0: [159 152  88 130 113 118 133 117  95 142  84  95 125 161  55  67  67 182
 178 189 110  91  74  79  51 150  90  75 130  92 116 135]
1: [105 132 105 158 166 169  87 112 179 120 183 155 168 173 130 106 142 155
  52 174 144 147 141  54 130  65  44 126 200 125 102  92]
2: [128 146  54 149 133  92 128 110 166 190 126 100 171 112 142 177 100 172
 129 109 101 121 128 151 140  95  74 168 159 143 144  94]
3: [123 164 112 159  83 152 139 110 207 213 156  79 166 122 114  70  60  27
 172 128  75 140  97 142  92 225 145 109 156 117 175 145]
4: [ 57 105 181  90  77 214 120 104 145  71 207  80  80 196 184  93 159  65
 126 175 124 120 111  87  51 179 164  78 150  95 119 211]
5: [ 35 171 169  77 114 147 182 134 154 147 103 131 163  69  53 132 108  81
 118 129 104 157 108 127  75  80 143  90 134  87 144 131]
6: [147 208 112 132  44 168 141  77  56 176 197  80 130 110 132 166 206  64
 110 150 162 143 135 141 147 224 131 102 163  46 172 106]
7: [131 151 145  81 122  57 207 154 130 143  74 161 104 203 111  76 105 120
 117 141  42 132 189 135 115  45 148 147 129 151 114 156]
8: [191 122 106 147 180 151  67 115 103 114  93 144 106  65  82 120 105 123
 139  89 156 130 124 180 160 138  98 140  59 145 151  87]
9: [140  66  63 143 127 163 144 153 213 182  16 138 145  79 139 181 249 131
 166  46 120 135 166 155  77 109 214 152 132 178 165 200]
10: [135 151  64 157 134  91 121 126 147 196 115 110 178 106 146 169  93 170
 139 126 108 125 111 153 155  96  70 171 147 145 121  98]
11: [139 144 145  67 109  72 187 160 143 144  58 169 114 222 115  90 105 113
 115 137  28 116 193 142 140  42 140 142 131 131 101 135]
12: [ 69  98 154 130 168 124  73  79  67 119 186  67 154 100 141 193 149 110
 141 200 161  87 114 107 222 167 157  63 106 140 147  93]
13: [127 136 134  72 114  72 195 152 145 147  72 172 109 203 107  84  89 123
 116 147  37 120 186 144 136  51 140 156 129 147 123 152]
14: [ 99  90 177 185  82  96 125 124  93 145  90 142  72 124 191 200 154 130
 144 148 142  82  88 152 204 188 205 106 147 156  62 164]
15: [182  99 101  56 101 159 137 102 144 137  93 155 138 169  94  90  98 106
 152 115  97 105 141 150 125 148 141  99   5 126  96 120]
16: [163 188 141 156 177 136 180 162 106  73  92  86 142 157 128 105 126 182
 147 176 188 149  61  35 151  56 125  78 146 137 159 115]
17: [ 43 103 171  87  78 193 117 113 137  69 218  84  90 197 172  96 144  84
 135 181 128 135 124 101  69 171 159  88 137  89 123 197]
18: [ 91 131 157 176 156 113 114  90 105  84 140 184  99 137 165 173 222 213
 111 103 179 112 140 113  59  80 169 222 194 233 106 103]
19: [ 58 182 173  71 110 150 159 136 151 143 118 112 154  60  59 117 102  64
 138 138  98 178 117 136 110 104 135  87 140 112 159 102]
20: [123 149 115 153 152  91 180 119 147 137 196 105 142 108 206 166 154 148
 130 149 139 117  80 105  74 177 101 116  87  95  48 104]

[110 108 126 183 184 148 123 135 192  81 160 143 146 166 149 146  63 161
 150 107 210 101  82 108 104 129 139 131 213 178 198 174] 16 2 1
[144 152 100 152  36 120 147 109  28 111 138 214 124 133 116  85 217 168
 165 163 169  87 151 133 113 133 169  97 168  66 120 131] 6 0 14
[ 43  79 131  74  91 123 129 214 173 130 135 130 144 139 187 149  82  27
  75 144 118 165 149 130 151 111  96 134 120 153 184 201] 19 5 13
[129  94 222 140 217 102 110 169 153  42 147  84 127 111 126 192  96 223
  65 153 148 128  60  66 137 140 123  62  89 113  98  88] 16 20 12
[139  66 145 172 144 116 155 209 173  73 180 123 154  81 167 111 107 180
 104   0 200 143 162  58 123 182 142 158 175 120 123 122] 20 2 10
[154  55 133 161 152 120 162 199 187  70 187 132 141  67 162 122 111 169
 113   0 188 144 147  62  96 178 138 160 187 103 134 133] 20 2 10
[154 223  45 148 123 138 124  69 163 120 123  55 139 157 122 127 204 144
  98 142  52 138  97 143 146 136  91  94 107 136 114  84] 2 10 20
[ 97  93 111 219 146 124  66 146 167 128  98 175 139 110 146 136  62 129
 178 163 145  99 103 124 140 120 140 159 170 226 121 160] 10 2 14
[131 156 108 149  56 121 144 106  14 116 127 211 135 129 107  96 229 152
 165 176 149 101 149 124 126 127 167 107 173  75 119 145] 6 14 0
[150 106 162  82  84  40 143 138  48 108 224 103  86 162 156 155 128 172
 110 107 141 147 130 217 118 152 115 151 160 119 175  58] 2 10 20
